Here are some numbered points:
-6 -12 -5 -7 13 -18 5 3 -15 -10 4 13 18 -4 -15 16 -6 -13 7 -13 -16 -7 6 -8 -14 -14 0 -6 -10 -7 3 32 -1 12 -6 14 -15 17 3 -19 1 -20 35 -2 -17 5 0
4 -19 4 -12 -9 20 -35 40 -1 -22 -44 47 -34 -15 2 8 46 28 -21 36 9 -23 17 -37 11 -37 -15 28 -4 18 4 26 -28 14 30 2 -25 -72 11 -14 -14 11 27 -40 7 45 1
26 10 17 31 -7 3 -30 -14 -2 4 -11 -12 0 -1 -17 -16 -4 15 -16 12 6 2 -16 10 10 -4 -21 -4 -3 24 5 11 8 4 -2 16 -17 -31 -2 23 -6 21 17 4 1 -6 2
-17 41 36 -22 -4 -18 3 -36 16 33 51 -46 12 62 7 -3 -7 -32 56 -28 10 35 -14 -15 0 41 59 -2 -3 -29 -48 -41 37 -22 28 -53 14 44 -70 -18 23 -9 -36 22 10 23 3
6 2 12 -24 -8 5 19 14 -10 3 -4 -9 -6 -6 26 12 0 -13 1 -17 7 -3 -5 0 4 -16 12 19 -5 -4 -6 2 8 9 7 -11 4 5 -1 -18 4 4 2 -13 3 10 4
25 20 -4 -44 1 18 17 -20 -8 -8 -4 -19 -19 15 25 2 -15 -52 7 -23 -23 11 -5 -10 19 -34 5 -2 -28 -25 0 -11 31 9 16 -10 15 30 -43 -46 -17 -17 11 -1 13 15 5
-4 0 18 -4 -4 1 6 44 5 2 0 15 10 -25 33 -4 -16 -4 8 -3 32 -2 25 8 -14 16 25 21 11 -11 -9 2 -4 -9 20 -16 4 6 40 23 -5 -18 -21 -5 30 -9 6
21 57 23 -28 -14 2 29 -3 43 18 25 -24 -12 15 48 -11 -14 -42 54 -4 -17 33 -27 -29 12 -7 32 -19 -2 -41 -56 -88 63 -10 58 -76 55 14 -99 -9 8 -9 -45 10 22 23 7
38 -15 -17 14 25 24 -7 5 -8 -20 -15 1 -2 2 -11 -43 -26 -24 -13 15 -32 55 19 36 -15 -26 -14 -58 -7 7 15 -34 0 1 -22 2 9 42 12 9 -30 -43 41 16 9 -30 8
-45 5 -4 -21 -27 72 -20 -26 58 -6 0 61 -27 75 -14 26 37 10 41 -28 20 -48 15 -18 5 6 -11 -23 -12 8 -34 63 -69 -17 65 -23 -17 31 -46 11 5 -6 6 7 18 76 9
0 -12 -32 -29 -6 -5 41 47 -6 -25 -25 10 36 -10 25 1 -15 -59 15 -15 -65 13 37 -20 39 -13 21 50 -59 -47 -3 1 22 16 -38 0 22 34 19 -9 -64 -38 27 -4 -30 17 10
1 10 2 -16 -11 3 7 14 -3 -10 -4 -11 -9 7 16 -14 13 -18 -7 14 -9 9 16 -19 18 -7 13 -9 -8 -13 -1 -18 16 8 2 -21 1 2 -2 -3 -11 1 -13 -13 0 12 11
-56 -28 -37 -24 11 -15 -17 -13 5 -84 -8 23 -29 59 -79 -3 17 -11 2 71 -57 -7 95 -99 20 3 -2 -54 -29 25 24 28 -18 6 -2 -6 -44 -10 8 -15 -47 -26 48 -25 -36 75 12
-26 -2 6 0 13 -14 -32 -4 -19 -24 -6 27 -13 9 -30 3 20 29 -1 -4 3 -13 15 -11 -3 18 -31 10 -1 47 22 24 -26 13 -5 16 -16 -31 23 -5 -19 -10 30 -12 2 11 13
46 103 19 20 -70 -33 -3 -111 17 71 3 -111 -3 39 -5 -40 13 54 -68 3 7 -24 -70 37 22 16 -20 -52 43 53 -15 40 70 -29 -48 14 -31 -45 -72 26 84 86 -84 16 -8 -4 14
-26 16 -33 64 3 0 -50 -67 69 32 14 37 -13 41 -70 15 -5 40 3 23 -35 -43 0 37 8 44 -70 -48 7 87 44 45 -24 -10 -17 74 -49 -29 9 69 -5 19 14 23 -20 25 15
31 8 2 45 6 -3 -11 2 1 -6 -3 -8 -7 9 -3 1 -21 8 -12 17 20 -39 -34 31 38 1 -42 -4 -11 36 33 44 21 11 7 23 -31 -20 -22 27 -2 20 33 21 11 -13 16
14 39 13 19 -19 25 40 0 -4 -2 25 -25 -20 -5 23 -10 31 -18 -58 32 12 9 24 2 5 11 43 -54 48 -1 7 -47 8 -19 -15 -27 27 -23 -22 17 4 31 -57 -30 6 -13 17
11 -7 -22 11 -14 33 -7 -23 25 0 -18 3 -4 -3 -2 18 -8 4 -8 5 13 -20 -1 36 6 -34 -20 8 -4 15 8 33 -18 -13 15 33 -10 -3 3 12 -4 15 -24 20 9 1 18
23 -39 30 -33 12 8 20 47 -51 -33 7 -23 -12 -31 37 -30 32 7 -33 17 20 15 -5 -19 -32 -3 3 6 21 -48 -1 -37 -21 0 21 -38 19 13 6 -34 2 29 -2 -24 11 -6 19
12 34 -14 -54 -23 35 28 7 26 -13 -31 18 -31 25 53 1 -24 -87 45 -4 -51 25 21 -30 53 -71 38 16 -50 -63 -12 -52 58 0 43 -20 48 25 -61 -8 -84 -30 -21 10 25 41 20
33 28 -23 -6 0 28 30 -12 -4 32 11 0 6 -26 25 -3 -56 -35 1 -30 -23 17 -31 43 -17 -25 -21 -2 -6 -4 18 1 6 -12 -11 15 27 37 -9 -20 -15 -20 -3 23 0 -38 21
22 20 3 6 -29 -4 3 -8 1 0 -7 -12 10 2 10 -19 -9 -5 0 -15 -10 -5 -24 17 13 -9 -4 17 -10 -8 -3 13 23 1 -14 12 4 -7 -24 -1 3 5 -3 12 -9 -17 22
-63 -14 -21 -16 11 -25 -28 -16 7 -36 -8 8 -32 61 -62 1 30 3 -6 31 -32 2 72 -66 9 20 -21 -74 -27 33 20 29 -9 24 -7 -23 -57 -4 22 -31 -35 -25 61 -21 -43 94 23
6 16 1 22 -14 20 9 14 18 -6 -6 -15 -47 -4 37 -15 23 -8 -30 48 -12 7 29 -8 29 -2 23 -28 20 1 10 -58 19 -18 -4 -11 16 -17 4 57 -26 43 -63 -18 6 13 24
7 -9 -6 5 17 1 -8 16 -15 -8 2 -4 -2 -14 -21 -3 -11 -16 -10 2 -18 5 0 -1 -6 -16 -18 -6 -10 -2 17 7 -11 14 -11 13 -13 20 16 -11 -13 -18 42 -7 -10 -8 25
46 -38 9 -24 28 34 -26 22 8 5 -4 12 4 -6 -4 4 -25 -9 31 -19 12 4 -5 21 -23 -16 -20 32 -20 -3 11 -26 1 9 40 -13 -3 28 -15 -58 -5 -17 12 -8 49 -22 26
-22 -66 -2 -50 -6 -1 -9 38 -10 -48 -19 -2 -8 18 -12 16 37 -20 27 -11 1 -2 22 -54 -25 -51 63 35 -23 -17 -27 48 -33 29 48 -7 -25 6 -7 -67 -33 5 24 -29 -5 66 27
-1 -46 -6 -6 5 16 13 15 -21 -15 2 18 21 -6 -6 3 9 12 -6 5 18 -10 -3 2 -35 -2 2 -13 17 -5 -1 10 -38 2 15 -4 -1 3 10 -9 7 4 6 -12 13 -14 28
25 -42 49 -14 -2 27 -5 55 -19 -8 5 4 31 -13 21 -3 34 8 15 -34 64 -4 -25 -18 -31 -3 24 60 -5 -57 -30 10 -41 -4 68 -38 19 -2 -33 -56 15 5 -2 -8 30 -12 29
-40 9 7 -20 54 -26 29 -38 8 47 41 -15 39 8 -31 14 -38 -42 50 -41 -8 52 -17 5 -46 40 13 -37 7 -29 -15 -42 36 -5 -25 -30 7 74 7 -22 40 -76 25 15 4 -18 30
52 0 -68 39 11 -28 22 10 -4 -19 -22 92 67 -62 9 11 -88 -51 -1 -32 -85 -11 -28 89 37 -55 -54 85 -90 20 52 45 20 29 -47 127 17 60 52 52 -62 -67 113 47 -14 -62 31
23 31 4 -10 -19 -3 16 6 -7 -33 -25 -25 -46 -15 11 17 16 -12 -49 24 -32 -4 50 -24 53 -58 -6 -34 -32 15 23 11 7 30 -47 19 -29 -14 30 -26 -32 -5 8 -32 -26 38 32
-13 -7 10 -65 13 -4 44 44 -50 -29 -2 23 2 -27 62 21 32 1 -30 -8 24 16 31 -21 0 6 42 10 3 -21 -20 -5 -9 9 28 -20 11 -14 40 -23 -24 6 -9 -46 10 14 33
53 -20 -6 19 -28 13 -39 7 7 -5 -12 11 24 16 1 -21 -4 16 7 -34 19 -23 -41 53 0 -23 -36 55 -11 3 4 42 6 -6 24 30 -1 -18 -63 -16 -21 8 2 36 28 -29 34
50 -68 53 23 -46 30 -31 88 -1 -45 -57 31 9 -16 1 -27 57 39 -35 -28 37 -47 -15 -27 13 -35 -35 82 -20 -50 -6 60 -40 14 29 15 -22 -64 -9 -47 -24 23 36 6 -20 6 35
-34 47 -23 33 -6 -23 -10 -53 65 26 -8 31 7 34 -5 5 -24 25 13 0 -16 -5 10 5 36 41 -30 3 -10 42 -11 -10 22 -16 -35 19 -17 -7 13 57 -3 -6 -13 6 0 13 36
-68 39 -95 9 11 -29 -10 -104 58 -13 -10 -5 -13 57 -31 38 -65 -36 42 46 -85 -29 44 -39 42 -9 -4 -37 -35 39 34 -37 46 -5 -49 48 14 6 -13 43 -50 -22 -7 19 0 66 37
9 26 -10 -35 27 -29 54 -4 1 7 50 2 47 -8 42 10 -84 -76 85 -77 -16 20 -27 38 -10 19 50 13 -45 -64 -18 -58 57 4 -6 -29 70 103 -26 9 -7 -70 12 28 -6 -38 38
-37 -27 -4 -4 41 3 -19 -10 15 21 10 35 24 19 -30 16 -9 13 41 -17 28 20 -16 3 -35 35 18 7 -7 1 -10 -22 -24 -11 26 -12 -1 1 -3 14 9 -17 6 10 20 -18 39
-28 30 0 -82 -65 11 50 13 5 -86 -26 5 -44 44 49 -11 33 -65 10 -6 -29 3 112 -70 63 -17 84 -10 -27 -29 -13 -79 45 17 22 -51 56 1 -19 -13 -81 -17 -68 -54 -16 41 40
-20 29 -12 -6 67 30 2 -25 19 26 26 19 11 -12 -56 9 -31 -41 39 -71 8 1 18 58 -59 19 -8 -46 11 35 20 -14 -30 10 -2 14 2 71 52 -5 0 -87 56 9 -3 -42 41
-49 3 -7 44 -6 -30 0 45 13 0 20 13 -16 -45 16 21 0 42 -24 9 33 -9 19 6 23 36 9 22 10 27 -1 12 -33 13 -26 10 3 -37 96 69 12 29 -22 -22 -23 -7 42
-5 15 6 18 -24 -20 -13 -14 -6 38 -4 -21 -10 19 -6 -12 16 47 -10 2 33 -10 -48 25 -2 17 -23 -8 47 46 8 26 -4 -17 -24 -9 -27 -45 -5 6 36 58 -32 -5 2 4 43
22 10 -45 123 -9 12 -87 -43 64 -9 -12 40 -10 9 -70 -28 -26 34 14 88 -39 -19 -29 23 8 -4 -58 -16 16 56 38 11 -24 -33 6 84 -6 -30 15 127 -18 29 35 55 0 -7 44
-13 -12 -29 27 -16 -2 1 14 21 -25 -11 33 -12 -14 -9 1 16 23 -39 15 -20 -30 53 -9 23 26 -28 -7 13 54 32 23 -38 8 -29 39 -16 -27 60 39 -12 5 6 -26 -19 1 45
28 4 42 -48 -20 1 24 17 -44 -10 -3 -64 -10 -27 24 -38 14 -24 -37 -4 1 24 3 -25 -7 -30 48 -39 15 -26 -10 -30 16 8 -16 -57 -2 32 1 -55 12 6 -7 -27 -6 5 46
29 -13 3 13 -4 31 -43 17 7 5 -23 -3 -25 3 -5 -3 15 22 -34 1 19 -29 -17 19 2 -37 -29 27 -16 8 17 55 -27 18 15 32 -35 -30 7 -18 -16 30 28 -2 6 23 47
4 -30 13 -16 -4 12 -8 33 -2 -6 1 11 8 3 13 5 14 3 7 -23 39 -4 -17 -5 -23 -1 15 50 -13 -31 -15 16 -23 3 46 -23 8 4 -15 -32 -3 12 -7 -3 30 3 48
-34 -32 7 -31 22 -1 -19 28 -1 -20 -10 41 28 28 -33 5 2 -3 45 -19 -9 34 -2 -59 -7 28 -20 43 -13 -21 -21 -30 -31 11 -3 -35 4 10 -17 -57 -2 -60 28 10 -11 1 49
-19 -21 -25 29 22 23 -40 -3 39 25 9 37 5 0 -41 -6 -24 13 19 -5 13 -12 -2 50 -27 -2 -16 7 -4 31 12 31 -40 6 13 35 -21 2 25 19 -6 2 12 38 15 -6 50
New points follow, each followed by the numbers of its five nearest points above by angle, nearest first.
-21 28 -26 48 -4 30 -12 -1 80 42 26 43 -34 11 22 1 -29 -17 59 46 5 -4 -5 8 19 10 22 -1 14 -5 -19 -87 22 -17 56 -2 33 -9 -58 85 -13 13 -43 15 46 6 -> 7 24 36 20 44
16 8 15 -18 8 -21 46 -52 -45 53 16 -48 7 -26 25 -3 -1 16 -23 1 18 8 -62 47 -18 14 -1 -41 57 -1 -7 -1 9 -22 -46 -14 23 9 -9 -6 79 27 -28 0 -14 -32 -> 14 43 17 46 30
11 -21 -23 0 17 19 1 20 12 -27 -27 46 -6 -28 -3 2 -29 -10 -10 9 -14 -14 34 10 -3 -30 -33 15 -25 16 12 36 -23 16 16 25 -1 10 55 6 -24 -28 40 -6 9 -6 -> 31 25 45 50 0
2 21 17 27 -34 -17 -25 -13 -3 15 -4 -17 -23 -5 0 -19 20 69 -26 -10 41 -22 -25 53 19 17 -34 20 38 56 -3 60 -25 -13 -27 19 -9 -53 15 4 19 45 -38 11 -15 -2 -> 43 14 2 42 47
16 2 20 24 -14 -7 -26 -8 -4 8 -10 -14 -5 -15 -4 -23 9 36 -25 9 23 -7 -26 23 -9 -6 -16 2 29 11 1 21 -8 -6 -12 10 -8 -39 -6 5 24 31 -15 8 -9 -8 -> 43 2 14 47 16
4 18 -16 -15 3 6 14 -4 1 13 -12 17 3 -26 22 12 -9 -6 5 -18 3 1 5 25 0 -28 5 6 -3 -11 -7 4 -4 -13 -3 7 -2 3 -1 -1 7 -17 3 4 8 -3 -> 21 31 4 38 18
-4 -19 -22 35 36 -19 20 27 -9 7 1 60 24 -52 -6 13 -44 27 -13 -18 -4 15 -21 48 -23 22 -64 44 -30 2 21 43 -32 -1 -26 48 12 13 69 18 -12 -26 69 10 -13 -43 -> 31 25 50 41 0
24 -17 8 8 -6 -8 -1 -17 -35 -13 -4 -24 34 -24 -36 33 5 -18 -34 -12 -31 -41 -9 -12 -1 -60 0 7 -24 -23 27 76 -10 11 -10 53 -39 21 10 -28 -6 7 61 -6 -32 -3 -> 0 25 47 31 32
0 10 -15 9 -5 3 -10 -14 5 0 -9 -12 -9 -5 -6 -2 -9 6 -19 8 -10 -6 6 2 9 -13 -11 -10 -5 19 7 20 -5 -6 -21 20 -16 -9 7 4 -5 1 4 7 -21 10 -> 15 32 45 2 44
-16 -39 -35 3 23 -32 10 -6 -25 -27 20 68 72 34 -38 -17 -64 -5 72 -26 -28 14 -23 34 14 47 -60 30 -16 25 7 -7 15 3 -11 29 45 38 2 -13 -11 -53 45 35 -15 -91 -> 31 38 41 49 30
-40 -37 -4 -24 30 11 36 13 -21 -11 -14 44 20 -26 25 38 19 9 -8 16 39 9 43 -6 -37 -4 25 14 6 -10 -18 14 -52 -1 13 -1 -7 -7 58 -2 6 -7 -4 -36 24 23 -> 33 28 6 27 1
-48 10 -43 -27 1 -11 -24 -19 61 21 13 36 14 79 -45 49 -11 -28 48 -43 -23 -42 -15 -23 21 -10 -43 29 -64 -11 -13 71 12 38 34 25 -53 30 -51 -50 -24 -61 38 30 -1 70 -> 9 0 23 49 37
-3 -7 -19 -17 2 3 18 13 -21 -22 -6 26 8 -12 0 -19 -14 -10 8 9 -24 21 20 2 -8 3 3 -2 0 7 9 -40 17 10 -16 -1 14 7 17 -5 -16 -25 6 -17 10 -18 -> 8 10 40 38 25
21 2 -42 38 -34 45 -17 -41 53 13 -9 -11 -7 25 -12 32 17 -6 -3 -24 24 -18 -21 38 -8 -33 -1 10 8 15 18 53 -30 -26 31 38 -3 7 -34 27 9 34 -35 25 19 -6 -> 18 34 50 9 15
-30 39 -25 -46 8 -17 13 -7 3 -15 -15 30 -30 4 24 -8 -2 -29 9 10 -63 45 56 -13 59 20 -9 -14 -15 31 8 -111 50 26 -57 -45 36 -4 -5 12 -24 -45 -24 -35 -2 6 -> 40 11 20 37 24
6 44 10 6 -27 -2 23 -66 4 38 16 -39 -1 -3 -1 -10 11 20 -9 -11 14 -7 -28 23 -6 11 10 -52 38 36 -14 -1 -1 -28 -35 -6 6 -16 -30 11 61 39 -50 5 -10 -19 -> 14 43 17 3 22
12 3 -13 -7 4 0 2 0 4 16 8 -2 8 9 2 0 -29 -27 18 -15 3 0 -28 35 0 -21 15 -2 -3 -13 12 21 14 1 0 -3 7 26 -31 -11 10 -9 1 21 4 -3 -> 21 38 5 22 34
-24 11 -7 0 22 16 -22 -55 44 38 8 10 5 69 -30 12 0 -22 45 -9 -1 10 -34 -17 -14 20 -1 -1 -3 -14 -8 1 13 -18 43 -19 -4 40 -62 -3 28 -30 14 45 25 32 -> 3 9 39 30 7
-4 26 29 6 15 -41 10 -28 -27 16 -1 -42 -19 -4 -11 -27 40 18 -30 40 -4 24 8 -33 1 29 31 -71 23 20 10 -41 19 5 -46 -20 -23 -22 10 23 19 20 -20 -30 -27 -4 -> 17 24 14 46 43
11 -10 -24 -6 2 10 -13 -1 5 -24 -26 2 -21 10 -11 12 10 -21 2 40 -39 -2 3 -27 13 -41 -1 15 -25 0 7 13 19 2 15 12 -13 -11 -24 -13 -34 11 27 0 8 42 -> 12 1 27 20 32
12 36 -15 7 -41 36 3 -40 7 19 -17 -60 -26 13 10 14 17 -14 -12 -9 25 5 -27 1 -31 -27 25 -20 33 -13 -17 -19 21 -27 23 -4 -22 -25 -62 -24 34 36 -54 -6 16 27 -> 14 17 7 3 43
41 46 33 9 -72 6 -44 37 33 -15 -29 -6 -26 0 57 -8 11 10 -31 14 0 9 -13 2 64 -41 37 96 -7 -13 -1 -5 33 -6 10 1 4 -71 -47 34 -44 33 -53 -5 13 42 -> 24 22 20 35 11
4 -35 11 -29 13 -20 18 25 -45 -18 -1 9 -1 6 -4 -8 4 24 -2 -4 14 1 -32 -29 -3 19 -15 23 10 -24 -14 3 10 6 25 -30 26 0 -11 -35 -3 23 25 0 0 3 -> 19 29 48 49 33
55 18 -7 -11 -18 -21 33 -4 -53 -11 -18 -15 13 -63 32 -7 -32 -28 -37 -54 -27 -15 -45 67 9 -63 -41 31 -33 -11 8 55 3 10 -58 57 -7 31 25 -33 2 -24 43 10 -28 -35 -> 31 21 22 25 0
-14 -14 -18 -10 -5 -2 -4 1 -4 -27 -20 3 -28 -5 -12 26 36 40 -29 16 24 -34 21 0 11 -10 9 26 -2 46 20 54 -24 -11 -3 25 -38 -43 21 -6 -13 46 -14 -31 -5 41 -> 1 47 45 13 42
7 -12 4 0 -28 11 -26 25 0 -8 -23 28 -18 -18 8 14 7 24 -35 -7 24 -27 4 12 12 -32 -14 39 -1 3 -5 33 -10 17 18 29 -28 -50 12 17 -31 42 -9 -4 5 31 -> 47 1 35 18 2
-25 -29 -32 14 25 15 -35 -19 27 21 -8 33 14 19 -40 8 -12 10 24 7 -3 -7 -10 37 -41 -6 -21 2 14 23 13 20 -23 1 19 34 -24 -4 3 19 9 6 18 27 21 3 -> 50 15 44 39 18
2 -12 -7 16 -13 4 -14 -4 -6 4 -5 -7 -4 -3 -2 9 7 21 -18 -3 20 -15 -17 7 -6 -17 -9 27 -5 -8 0 62 -23 -9 10 18 -26 -6 8 5 0 21 -5 18 -9 14 -> 47 18 35 34 16
-6 0 10 -9 -11 12 -19 -21 11 19 12 -35 -16 25 -5 3 28 7 12 -3 38 16 -9 -5 -19 21 33 -5 28 4 -16 -12 6 -15 37 -28 -11 -20 -37 -12 30 32 -46 -3 16 18 -> 3 43 14 7 17
10 17 -11 9 9 -15 6 -10 14 -7 4 5 14 1 -3 -19 -25 -10 11 12 -39 21 10 2 15 11 -20 -6 -17 6 12 -34 24 -2 -27 9 25 17 -1 25 -18 -38 15 6 -3 -28 -> 8 31 37 38 36
18 6 -7 -4 -8 -3 21 16 -12 -13 -7 1 10 -14 23 11 -3 -16 -3 -3 -1 10 13 8 1 -10 18 11 -19 -10 7 5 10 12 -5 15 2 14 15 3 -9 -13 4 -9 0 -20 -> 10 31 4 33 38
22 -19 9 -20 -13 19 -22 29 8 -46 -8 4 -10 17 -16 -9 32 9 2 19 -19 -16 30 -46 -8 -35 10 10 -24 -10 13 22 -17 10 46 -12 -13 -12 -23 -3 -24 19 24 -17 -12 38 -> 27 1 12 35 23
22 -39 20 -21 0 -13 2 25 -40 -22 -10 -5 1 -23 -15 -4 15 47 -31 -3 37 -26 -14 -8 -20 -10 -21 16 -3 21 10 43 -35 18 -2 -5 -17 -28 30 -54 15 42 10 -14 -2 -9 -> 35 47 28 1 13
122 104 79 56 -113 1 16 -78 -38 71 26 -127 68 0 69 -111 -28 -14 -23 -104 -61 -60 -127 34 60 -44 -54 87 7 -93 3 24 127 -33 -74 -2 26 28 -127 -11 75 58 -7 83 -37 -96 -> 22 14 34 21 7
2 -13 14 -28 -12 34 -31 18 5 -23 -21 23 -21 16 -18 32 25 -12 2 -9 2 -26 45 -13 10 -41 38 4 -47 17 12 25 -12 42 42 -2 -36 -16 1 -26 -45 5 19 -37 10 54 -> 27 1 12 47 23
15 -40 17 22 8 23 -33 27 6 -17 -1 8 6 0 -12 2 48 43 -26 15 41 -23 -9 -27 -30 20 -33 51 10 -4 14 21 -39 1 29 -2 -4 -31 4 0 6 46 -28 -3 23 -5 -> 35 48 47 1 29
17 11 -19 -12 8 9 0 -9 -19 -10 -25 24 -12 -3 16 24 3 -24 -1 16 -28 -17 11 -24 8 -60 -33 -48 -5 18 12 20 -4 21 24 2 -33 0 18 -19 -25 -13 36 -17 4 24 -> 32 25 23 12 1
5 -51 -9 6 12 36 -54 24 22 -41 -19 39 -12 42 -39 -16 25 -1 30 24 -15 -10 12 -20 -17 -9 -18 9 0 6 18 -14 -16 -2 67 9 -1 -23 -33 2 -30 4 25 7 29 16 -> 1 9 12 27 26
-19 37 -11 4 -2 10 -6 -51 35 28 20 3 3 20 -24 4 -28 -13 33 0 4 17 -8 17 -19 12 27 -33 10 10 -11 -38 10 -11 25 -14 9 3 -47 15 18 -4 -33 15 26 -3 -> 3 7 39 30 36
35 26 -7 36 -28 -20 28 -5 10 15 15 -14 23 -40 19 -26 -40 -11 -11 -2 -29 15 -50 38 3 -12 -5 18 0 -36 -10 8 31 -22 -35 38 28 10 -13 47 11 -18 11 47 -25 -52 -> 22 21 31 38 34
27 9 -6 8 -27 2 -7 -33 -28 -14 -11 -60 -37 -2 -31 -33 30 12 -38 27 1 -23 7 -15 3 -10 9 -77 27 39 26 12 -6 -5 -4 12 -29 -40 -22 -13 6 22 -1 -12 -5 18 -> 14 2 43 32 17
14 8 -15 51 -5 24 0 33 42 24 -3 34 35 -25 41 -5 -37 -28 10 6 -6 14 -27 45 5 -13 8 33 -11 -39 -1 14 -19 -25 8 27 41 40 12 50 -2 -33 10 39 34 -46 -> 31 21 38 6 50
-16 18 -45 12 6 0 4 -11 43 -1 -10 27 4 -3 -8 15 -12 -20 -6 34 -34 -7 53 -8 32 -14 -10 -2 -28 22 10 -9 14 -4 -29 27 -6 0 35 44 -35 -24 7 -16 -3 35 -> 37 36 45 12 32
32 -6 -8 27 -28 -31 38 17 -26 -28 -13 -16 4 -20 31 -11 10 6 -57 3 -19 -8 4 32 52 -7 -3 24 -16 5 21 12 19 14 -64 34 6 -11 41 22 -20 18 -16 -23 -33 -32 -> 32 45 31 42 22
23 0 34 -19 -17 -6 5 72 -27 -27 -13 -7 -31 -9 64 -18 32 -6 -38 -5 7 25 24 -11 47 2 37 37 -13 -13 2 -56 18 22 -36 -34 19 -40 22 -34 -22 -8 -32 -44 -7 -1 -> 11 33 40 19 46
-13 -15 2 -44 33 -11 37 30 -23 -25 6 1 10 -7 16 -9 2 -18 -13 6 -38 35 46 -32 2 13 22 -24 -15 -17 8 -27 4 18 -34 -31 8 36 44 -27 -13 -49 17 -31 -15 -7 -> 10 33 11 46 40
-37 44 -33 -22 -2 -29 48 -47 17 29 7 -8 13 8 15 11 -35 -19 31 -25 -11 10 9 24 4 31 19 -21 19 13 -33 -12 31 -12 -22 -6 7 23 -1 29 20 -14 -28 3 3 -12 -> 30 38 36 3 37
-32 13 36 -22 -9 -12 5 8 -21 2 26 -11 -9 3 8 -3 16 9 14 -12 35 2 -16 -13 -19 31 36 2 31 -21 -40 -29 11 -7 32 -40 18 3 -27 -11 24 10 -38 -12 19 10 -> 3 7 29 48 19
12 -1 2 2 -10 -15 15 14 -29 -13 -1 -24 -3 -24 17 -6 -9 3 -32 8 0 1 1 14 6 -1 6 5 2 12 12 6 15 8 -28 6 -4 1 31 0 -3 5 -9 -15 -9 -13 -> 32 42 46 45 33
27 11 6 -7 -5 5 5 -23 -15 24 6 -48 4 -12 -2 -19 -8 -1 -14 17 -7 38 -18 16 -35 -6 22 -35 34 -20 -12 -45 15 -33 -31 -24 7 26 -17 -9 35 -7 -20 1 3 -25 -> 46 17 30 3 14
27 -9 -41 15 -9 -5 -26 -9 35 -28 -23 -5 -12 45 -27 -12 -10 -13 -4 32 -60 -8 6 -21 35 -11 -43 -1 -37 7 38 17 35 35 -13 38 -18 5 -29 17 -33 -25 30 20 -9 -1 -> 37 12 44 31 16
-7 -26 -10 24 8 -6 -16 57 4 -5 -15 33 -24 9 -5 32 20 10 -6 38 4 12 29 -6 12 11 -3 43 9 30 22 -41 12 24 8 3 -9 -44 40 22 -36 19 15 -47 11 0 -> 1 45 42 13 24
19 20 -19 -7 -15 -19 4 -13 -26 0 -10 -4 11 -10 -3 0 -23 -11 -22 -24 -39 -12 -24 23 18 -42 -33 17 -38 16 21 42 14 21 -29 43 -11 -1 21 -24 -30 -6 39 0 -29 5 -> 31 25 0 32 22
-24 -15 6 12 26 0 -20 20 -11 6 3 8 -9 18 -24 20 27 18 10 17 11 14 10 -37 -4 30 -8 20 -4 11 0 -35 15 0 14 -18 -7 -8 13 -6 -14 10 6 -19 -1 11 -> 49 13 23 39 12
-7 -3 -24 22 8 7 -15 -37 16 12 6 2 -1 -2 -25 6 -12 13 -2 -1 8 -18 -19 20 -12 -1 -33 -32 13 22 6 28 -14 -3 -9 23 -10 -3 10 14 22 6 6 23 0 -2 -> 15 50 44 18 16
-3 -16 16 14 30 -55 14 28 -50 -23 -5 5 9 -22 -15 3 24 31 -25 44 -28 11 15 -28 24 37 -21 -4 5 41 25 -13 7 21 -57 -3 -3 -33 60 17 -2 14 32 -49 -36 -22 -> 45 42 13 32 25
-29 -33 10 -15 35 -61 46 89 -26 -13 0 42 65 -32 49 3 -24 2 5 -20 -21 25 12 1 29 24 -2 68 -47 -56 4 -14 8 19 -63 13 19 12 65 -11 -6 -48 40 4 -30 -25 -> 10 31 38 49 0
-7 24 -5 -11 -8 2 18 -15 -7 -3 5 -7 -16 -8 13 -2 1 -8 -13 7 -2 9 20 -4 5 7 11 -19 10 19 0 -15 0 -9 -10 -12 5 -7 1 3 0 -1 -28 -10 2 3 -> 17 24 40 11 46
-19 32 -25 50 18 -2 -7 -19 52 28 4 21 -23 -21 -21 -11 -26 -10 -13 76 -27 17 24 8 7 -17 -8 -65 18 9 0 -33 16 -12 -33 22 4 6 30 95 -7 -16 11 10 -24 -9 -> 44 36 37 15 24
-4 -20 -6 -12 8 22 -2 -13 6 12 -16 3 -3 20 -13 19 14 -20 6 -17 -11 4 2 -10 -17 -21 25 -41 -8 -37 2 2 -14 6 12 7 1 41 -11 -17 -8 -4 20 -1 1 28 -> 27 5 9 0 20
-17 -9 -14 -11 11 23 1 4 16 -4 -16 25 -8 11 6 15 20 -15 7 17 8 1 37 -18 -1 -6 24 -2 -3 -4 -4 -14 -10 7 30 -16 6 1 3 15 -25 5 -11 -11 26 25 -> 40 9 20 27 11
1 -7 -10 20 10 -3 -1 -44 5 4 12 -26 25 11 -56 -9 0 16 -2 34 -7 -17 -13 -10 -28 9 -11 -87 35 7 7 22 -8 -15 -22 18 -34 -8 -23 -19 42 21 31 12 -32 -9 -> 15 14 43 44 23
17 34 9 -11 -45 -25 6 -67 2 -7 -9 -59 -22 74 7 -36 24 8 3 9 -22 -4 -32 -26 58 34 7 -40 16 41 -8 -4 73 -13 -6 -32 -11 -43 -96 -9 33 58 -74 1 -1 13 -> 14 43 3 7 17
-17 12 86 31 22 -27 -11 15 -37 32 12 -89 -75 -6 -25 -43 70 27 -54 76 17 28 75 -75 -7 59 89 -103 67 25 11 -91 9 -12 -35 -88 -41 -46 30 44 21 44 -51 -55 -18 7 -> 17 24 46 11 19
8 16 31 -2 10 0 -1 60 -1 2 1 17 -15 -43 29 -3 14 17 -20 21 13 14 40 -7 8 10 12 -1 4 3 5 -32 -25 11 -32 -12 3 -22 62 32 -12 -10 -15 -41 -7 -13 -> 42 6 33 24 45
